In the rows, 128 means zero.
Named moves (each a turn or a mirror), then the moves between two rows, first move first; the first pair answered
Lik (before => after):
[113 111 149  97  87 148  97 164 133  97 163 100 127] => [110  76 113 139  79 148  97  99 137 128 155 136 109]
[120 163 103 151 126  99 171 137 123  77 122 119 175] => [121 149  86 171 120  98 171 107 124  92 123 134 164]
[111  93 165 105 115 153  91 152  95  67 144 131 113] => [112  62 134 147 107 156  89  95 101  93 137 157 105]
Kuzo (before => after):
[149 149 162  58 125 135 127 191 140 174 143  92  98] => [148 145 169  61 118 128 133 199 139 153 150  82 106]
[117 121  92 162 101 123 153 115 131 120 113 133 151] => [117 124  83 159 107 133 152 105 128 135 105 143 139]
[130 124 135 103 103 113 149 150 137 120 110 130 126] => [129 130 126  94 114 127 145 141 131 143 104 139 115]
[101 161  97 135 148 128 116 133  93 117 102 158 121] => [103 146 114 143 124 110 122 149  99  70 118 132 147]
bulug (before => after):
[ 89 145 126 122 126 122 121 142 102 136 122 202 150] => [115 161 119 168 148 114 123 123 125 165 149 179 138]
[ 81 160 114 106 163 159 147 152 106 144 101 166 106] => [ 92 173 109 145 181 157 149 135 124 166 116 153  92]
[135 134 119  93 124 145 117 130 148 163 138 107 103] => [129 130 119  83 120 149 119 132 142 161 133 110 107]
ral (before => after):
[121 102 101 170 100 123 140  90 117 101 119 131 151] => [122 106  98 162 101 123 140  90 117 105 117 134 155]
[100 188 112 121 177 184 108 151 105 155 105 161  76] => [ 94 180 111  88 164 185 107 159  99 148  93 169  89]
[104 114 159  88 136 147 107 164 140 151 108 115 106] => [118 117 157  75 131 137 117 160 148 159 107 115 113]
[119 109 124 146 143 147 107 107 128 152 114 142 132] => [113 106 125 139 141 150 104 109 122 143 109 146 135]
Then:
Each pair is 2 to 4 moves apart.
[115 152 150  80 155 170 117 169 106 105  95 145  91] => [177 152 164 144 152 108 149 156 164 101 151  80 124]
ral bulug Kuzo
[ 93 169 120 136 145 154 109 159 110 123 118 152 121] => [112 152  91 162 141 144 116 117 122 157 117 165 114]
ral Lik bulug
[125 160 139 112 138 126 140 157 128 116 134 106 139] => [140 154 124 161 145 127 143 115 139 146 142 112 134]
Lik bulug Lik bulug
[143 105 141  56  78 114 126 198 116 121 120 131 150] => [143  89 140  71  64 110 127 187 120 108 127 129 157]
Lik Kuzo Lik
[123 108 184  56 104 154  89 174 108 126 110 128 105] => [177  96 145  61  89 127 115 118 142 191  95 140 124]
ral ral Lik bulug
[114 119  66 191 143 110 146  71  95 146 119 167 138] => [120 195 117 167 204 113 141 154  96 139 144 110 129]
ral Lik bulug Kuzo
